In the rows, zero is written as 128.
Each path below is one point turned by a fixed rotation once a step. After each direction that follows a path, write how fast that rotation turns it, in deg/step (0 if it stays still).
Each turn is a multiple of 5 degrees from 10 to 175, or 0.
Each row of a path follows its step; steps can be skipped.

step 0: [124 134 124 134 139 124 121 123 132 125 139 128 131 133 129 124 130 114
 126 125 126 125 132 128 131 125 129 118 131 129 134 140 125 133 136 130
 134 123 128 131 129 129 128 125 121 124 136 116 131 136 128 130 125 113
 139 132 124]
step 1: [130 124 137 127 135 122 134 137 127 123 128 126 128 118 133 118 135 129
 129 133 121 134 123 141 137 122 130 114 121 122 135 122 129 130 126 132
 136 138 132 126 127 123 121 125 122 125 131 120 126 132 130 129 129 118
 129 132 137]
step 2: [137 124 127 124 130 120 132 131 130 126 134 114 117 123 123 129 121 128
 130 128 125 133 125 125 123 124 132 125 118 137 122 123 128 131 116 140
 126 129 129 131 137 140 125 124 126 123 131 135 127 129 129 130 132 115
 131 124 123]
step 3: [121 122 119 124 135 131 134 132 136 120 129 134 121 131 125 127 123 124
 130 128 126 135 133 130 137 138 130 137 127 130 133 133 123 138 126 130
 124 133 143 126 135 130 134 137 129 122 132 134 129 126 117 128 127 118
 131 119 126]
step 4: [122 134 128 124 125 120 116 134 129 129 131 129 123 123 133 124 132 123
 125 131 128 126 121 138 123 130 125 133 129 125 140 133 121 133 114 116
 126 125 137 126 135 121 131 126 125 122 126 119 135 127 130 137 131 123
 134 125 116]
step 5: [122 128 124 115 132 119 118 126 128 124 137 123 129 117 128 127 133 133
 129 122 129 139 127 139 127 132 135 123 118 124 125 135 139 123 127 135
 123 123 132 121 127 122 128 131 127 126 131 120 121 132 126 130 128 127
 118 136 121]
step 6: [127 121 130 128 134 126 122 122 133 131 127 127 131 118 132 126 122 122
 134 115 125 125 140 130 127 117 130 130 120 130 125 124 139 133 119 128
 129 123 135 140 126 122 133 132 123 124 136 132 127 121 128 125 130 117
 118 124 132]
step 7: [133 126 130 130 129 128 129 121 126 116 134 140 122 131 139 123 123 128
 134 129 123 139 121 115 130 131 128 135 125 123 125 136 125 128 125 126
 137 121 129 131 128 123 133 132 118 118 136 127 131 127 136 125 130 115
 132 131 128]
step 8: [128 132 128 130 129 124 127 135 123 122 125 141 126 126 136 136 135 122
 128 127 120 137 132 130 128 128 126 120 123 131 129 129 127 130 129 136
 123 119 127 126 129 122 124 132 125 129 125 122 132 134 122 139 148 118
 140 125 127]
step 9: [127 124 127 126 134 130 123 136 130 130 132 119 128 130 130 126 136 119
 128 121 124 127 115 132 134 125 132 124 129 128 137 132 134 124 129 136
 127 120 120 129 132 131 117 134 130 123 139 129 131 134 124 141 120 113
 125 123 129]
[128 127 128 128 129 127 129 125 129 130 129 127 127 128 125 130 129 128
 130 127 129 129 129 128 127 128 129 126 128 128 126 128 128 126 129 130
 125 127 128 127 128 128 126 128 128 127 127 130 128 129 125 128 133 129
 129 129 124] -> 120
[128 131 126 129 130 128 127 128 129 126 126 129 129 127 127 130 127 129
 128 128 130 130 134 129 131 128 127 128 127 130 130 126 128 129 128 130
 130 127 128 127 129 127 128 129 129 129 129 127 127 129 126 128 127 129
 129 129 129] -> 140

step 0: [131 127 139 130 124 128 127 130 135 124 133 130 137 133 130 126 131 130
 134 133 119 122 136 127 128 125 134 130 133 138 136 135 132 132 120 135
 135 132 135 125 126 118 138 117 123 128 125 132 136 133 131 129 132 118
 129 127 129]
step 1: [136 129 132 122 128 129 121 136 139 131 137 134 128 117 125 121 128 132
 135 130 125 133 135 120 120 127 133 127 119 133 127 131 125 126 123 126
 132 124 129 132 126 118 138 141 129 123 124 132 127 130 121 136 129 126
 132 128 127]
step 2: [130 129 122 130 122 132 124 132 122 128 136 126 134 124 134 118 125 131
 125 118 122 133 129 127 122 130 134 123 137 138 126 130 131 133 122 132
 134 120 122 126 119 121 134 133 131 123 119 128 127 127 132 127 121 118
 119 125 133]
step 3: [125 127 122 130 124 124 129 120 135 130 134 131 133 116 126 126 125 137
 125 124 134 137 140 119 131 130 129 131 125 125 119 132 123 120 125 135
 129 120 119 124 124 122 138 127 129 128 132 120 122 128 132 124 132 127
 122 119 126]
step 4: [133 124 125 136 128 123 132 138 136 115 122 128 143 126 130 126 126 129
 121 128 133 136 134 123 130 127 121 120 133 134 125 122 129 121 133 127
 129 125 130 120 128 126 132 124 120 126 124 124 126 127 132 126 127 124
 122 126 140]
step 5: [119 129 128 128 134 122 135 136 132 122 128 129 136 127 126 139 131 125
 128 135 134 134 130 121 131 140 124 127 125 131 131 135 121 119 118 136
 130 124 130 119 127 129 134 129 132 130 124 127 129 139 115 128 128 124
 125 129 127]
step 6: [131 135 116 132 134 120 121 138 133 125 123 122 133 124 132 123 127 128
 127 130 134 136 127 125 125 135 121 126 132 132 132 136 135 124 133 128
 136 124 127 135 131 127 121 136 127 132 122 122 132 133 120 133 119 132
 127 135 125]
step 7: [121 143 127 128 129 130 128 124 121 130 124 123 126 116 125 128 124 124
 128 123 131 131 129 124 136 136 122 133 135 137 140 138 128 130 129 137
 127 132 117 127 127 132 124 129 130 125 127 120 128 139 126 129 126 124
 123 125 131]
step 8: [123 139 122 132 126 121 122 135 132 137 124 118 132 117 132 131 129 136
 132 135 129 129 133 121 130 120 125 126 128 128 132 132 131 125 131 127
 121 131 126 129 135 128 117 124 123 134 133 116 119 129 134 124 130 127
 137 127 131]
step 9: [118 135 132 128 130 123 138 136 129 130 127 131 134 121 124 128 133 135
 125 130 127 124 129 132 141 120 126 123 138 140 133 128 126 136 127 126
 120 134 140 125 132 134 127 135 130 125 135 125 133 136 130 124 128 127
 130 129 133]
[129 128 130 125 128 127 128 130 128 128 127 128 131 128 128 128 130 129
 130 132 129 129 127 126 128 128 129 127 126 127 130 126 131 127 127 127
 126 131 128 126 128 128 128 128 128 126 127 129 128 128 129 127 131 127
 129 127 131] -> 90
[127 127 126 126 123 129 129 125 128 130 126 127 128 129 130 126 127 130
 129 126 130 127 128 128 128 129 128 130 128 128 128 128 130 126 130 127
 127 129 124 127 127 129 127 129 126 126 128 126 127 129 130 127 127 127
 127 126 127] -> 80
[128 128 129 127 129 127 130 127 130 125 124 130 129 131 127 130 128 127
 129 127 128 129 129 129 128 129 131 129 127 130 128 127 129 127 128 128
 130 128 131 126 129 128 128 127 127 130 127 128 128 129 126 128 126 131
 129 128 127] -> 65

step 0: [135 127 120 120 135 124 134 123 122 129 131 121 120 124 125 139 121 136
 129 127 124 129 134 119 133 135 121 116 130 132 128 124 127 131 129 129
 127 133 121 126 131 123 129 134 137 125 135 134 121 129 121 129 128 128
 121 134 128]
step 1: [129 130 124 133 133 135 118 126 126 128 128 130 122 132 129 139 129 130
 127 119 126 124 118 135 128 137 133 130 131 116 135 131 119 129 138 125
 133 125 119 130 123 126 131 127 126 117 130 127 126 122 125 116 124 124
 129 125 133]
step 2: [129 127 127 124 136 129 133 132 126 131 130 127 135 131 126 126 130 129
 120 133 117 132 131 133 127 139 113 130 125 129 124 115 133 124 127 132
 132 132 123 123 123 124 129 130 133 118 127 131 126 120 116 127 129 134
 131 121 121]
step 3: [131 131 123 131 132 127 124 126 127 133 131 124 119 126 119 134 112 133
 125 121 127 113 127 123 129 134 131 126 132 127 133 124 140 129 136 133
 125 132 122 128 125 127 119 122 127 127 135 135 123 123 134 122 129 132
 123 128 129]
step 4: [125 132 113 124 134 135 123 129 126 123 121 124 123 127 128 134 134 128
 125 132 123 132 116 127 128 132 124 126 136 123 126 121 122 135 126 133
 133 136 122 136 128 124 137 122 134 117 124 129 134 124 124 132 122 127
 127 125 131]
step 5: [128 132 127 126 129 132 123 130 129 129 129 128 130 130 121 132 124 132
 134 126 129 126 132 136 125 146 122 115 119 134 129 122 135 125 130 123
 129 126 111 120 134 126 131 128 129 121 134 130 123 130 122 122 132 129
 131 133 128]
step 6: [125 130 114 129 139 135 128 128 129 128 132 133 115 132 129 127 121 133
 125 135 120 126 131 129 130 138 130 131 132 120 133 134 131 131 130 133
 135 127 135 124 124 123 125 122 134 122 129 128 126 119 133 121 132 137
 127 120 128]
step 7: [124 131 122 129 134 134 126 126 129 137 129 123 132 124 118 138 124 131
 121 124 127 123 126 132 124 127 125 127 131 135 120 112 124 129 122 121
 129 129 126 134 127 131 129 123 137 115 128 131 132 123 120 125 129 125
 120 132 120]
step 8: [129 126 120 120 131 126 125 118 126 126 122 120 122 130 136 127 126 127
 130 124 128 129 126 132 129 143 126 121 127 131 137 127 133 138 135 138
 130 128 116 125 132 134 121 127 126 121 131 128 124 126 130 119 121 135
 124 132 125]
step 9: [135 135 119 134 138 137 132 133 126 129 130 126 122 130 124 140 124 129
 127 133 121 133 118 127 119 133 123 126 133 125 128 128 135 127 126 127
 131 120 126 125 127 128 132 135 136 119 122 128 123 126 127 124 132 118
 132 119 128]
[128 130 126 129 126 128 127 127 127 128 130 127 130 128 128 126 127 125
 127 129 129 129 129 129 127 130 127 128 124 127 128 126 127 128 127 128
 129 130 127 129 125 129 128 132 129 128 128 128 131 127 127 129 129 127
 127 131 128] -> 135

step 0: [131 137 133 131 133 120 125 129 142 128 125 129 114 121 117 135 126 130
 126 133 136 120 129 129 121 131 125 118 126 142 138 121 123 126 131 126
 123 132 128 126 127 124 121 126 126 130 129 137 126 128 128 124 131 129
 125 134 115]
step 1: [129 126 126 117 135 124 128 119 128 127 126 129 130 128 132 128 132 127
 128 124 129 126 119 124 124 142 137 118 122 131 127 136 129 132 118 140
 134 121 138 124 128 121 119 121 134 127 133 124 130 140 129 119 123 121
 128 123 126]
step 2: [122 125 130 132 120 136 135 120 126 129 123 127 122 136 125 134 131 131
 127 119 134 128 122 126 133 115 136 134 131 127 138 121 122 130 126 142
 132 121 124 132 133 118 128 127 128 114 131 129 123 130 133 135 129 129
 133 133 131]
step 3: [128 128 118 137 121 127 123 129 137 136 133 124 127 117 136 116 125 127
 126 135 136 129 122 128 134 127 133 129 128 138 130 122 118 128 124 136
 126 125 124 119 129 137 138 137 124 131 131 129 122 128 129 121 129 123
 133 129 138]
step 4: [139 127 131 125 127 124 126 119 131 132 131 121 129 123 130 136 124 129
 135 122 133 123 125 124 125 123 116 128 137 134 124 129 133 133 128 125
 134 135 128 128 122 134 128 128 120 115 126 122 130 125 128 117 140 117
 134 120 123]
step 5: [119 127 130 120 129 123 130 116 123 130 134 135 137 142 140 129 114 124
 129 129 132 119 130 129 130 130 134 129 130 120 124 124 123 122 134 137
 128 138 129 124 125 126 131 133 127 125 129 131 138 130 133 125 126 130
 122 128 118]
step 6: [123 133 125 127 128 129 135 130 132 139 133 129 129 126 124 130 133 125
 124 115 117 137 123 146 126 122 137 130 135 127 130 128 128 133 130 126
 115 128 130 126 117 122 142 135 128 129 130 125 127 126 133 130 126 131
 129 123 123]
step 7: [126 127 123 123 125 132 141 122 126 126 127 126 128 128 128 125 127 131
 140 137 131 124 130 134 127 126 124 138 127 134 128 142 131 128 135 121
 123 121 139 124 123 135 133 131 133 135 133 137 129 123 118 126 130 125
 140 129 138]
step 8: [134 118 128 135 124 123 126 132 134 124 122 129 133 125 127 139 130 134
 133 140 125 123 128 132 119 117 128 133 117 120 130 125 127 126 128 128
 128 134 131 127 122 127 126 117 112 134 124 131 139 123 130 128 126 132
 132 126 119]
step 9: [123 139 130 121 130 125 130 125 130 131 127 136 126 122 131 122 125 127
 129 131 130 133 128 130 123 132 128 129 121 127 129 127 120 125 122 112
 136 134 128 134 120 127 122 123 130 130 132 138 121 141 137 124 117 135
 131 125 116]
[129 126 129 131 126 127 128 127 127 130 127 127 127 129 129 126 129 127
 128 128 127 127 127 127 127 127 131 127 127 131 125 127 126 127 129 128
 128 127 128 129 132 128 125 127 128 125 128 128 125 129 129 125 128 129
 128 127 129] -> 40

step 0: [124 131 122 128 130 130 129 127 124 134 124 135 127 135 129 126 125 124
 129 112 129 122 125 133 127 125 137 133 123 125 128 140 135 122 131 122
 126 131 133 124 125 129 131 138 136 124 120 119 125 124 126 122 128 115
 131 118 120]
step 1: [122 134 128 125 119 122 135 124 133 131 133 120 121 143 121 126 125 131
 127 126 133 130 124 125 127 128 133 141 132 136 122 120 134 129 120 130
 130 121 121 131 127 124 124 130 132 126 137 127 133 130 128 130 131 131
 137 128 141]
step 2: [130 117 130 130 125 124 131 132 128 131 124 118 126 124 124 137 134 116
 129 128 127 119 122 128 122 131 120 125 123 122 128 130 136 126 127 124
 133 123 130 127 128 129 130 120 120 126 132 139 119 138 123 123 133 137
 136 132 124]
step 3: [118 123 125 133 133 129 125 126 130 128 121 126 136 127 135 133 129 137
 136 121 127 120 125 137 135 129 141 130 113 123 123 131 130 124 126 127
 124 134 129 128 127 126 128 134 138 134 118 130 128 125 125 129 130 121
 131 133 122]
step 4: [118 137 133 125 131 127 132 128 133 135 132 122 136 133 128 122 127 130
 117 130 141 123 134 124 121 124 133 141 129 129 129 127 128 131 124 119
 133 126 123 133 133 129 131 130 129 138 136 123 132 122 136 132 137 134
 129 129 134]
step 5: [128 120 125 123 127 125 138 127 129 131 120 136 133 128 126 134 128 112
 130 130 121 124 126 127 116 125 131 127 135 124 132 120 128 127 126 127
 144 123 134 131 130 132 127 125 126 125 132 139 122 128 117 121 132 127
 123 133 130]
step 6: [122 130 130 139 128 128 128 131 131 140 125 125 133 129 132 133 125 125
 131 125 121 133 118 135 124 129 140 131 122 125 129 136 129 131 135 137
 122 125 135 123 124 121 123 136 136 119 121 125 135 125 125 131 131 125
 133 129 118]
step 7: [121 134 126 123 121 125 130 132 132 129 129 131 131 140 118 123 134 136
 120 122 143 128 124 124 121 128 125 133 127 132 124 133 129 126 124 122
 125 136 126 127 135 137 118 132 126 127 132 121 136 135 127 129 138 133
 135 129 127]
step 8: [135 122 123 129 127 126 130 124 127 134 126 134 121 131 120 132 122 114
 131 118 128 115 130 130 129 127 131 128 129 125 124 133 137 125 121 122
 136 123 131 131 130 130 134 126 130 130 142 133 124 131 125 112 123 130
 132 127 131]
step 9: [120 130 132 134 128 123 133 133 130 128 121 116 131 137 134 135 127 129
 135 121 120 127 122 134 136 129 134 132 123 130 128 121 141 129 127 128
 122 117 129 127 117 121 130 129 135 122 120 128 122 130 129 134 135 125
 128 128 131]
[128 126 130 129 131 127 129 129 130 126 127 127 128 126 130 128 129 130
 128 129 128 127 130 127 129 127 128 126 127 127 128 126 128 126 127 124
 126 125 127 127 128 125 126 127 129 130 130 127 127 127 129 126 129 126
 129 131 129] -> 55
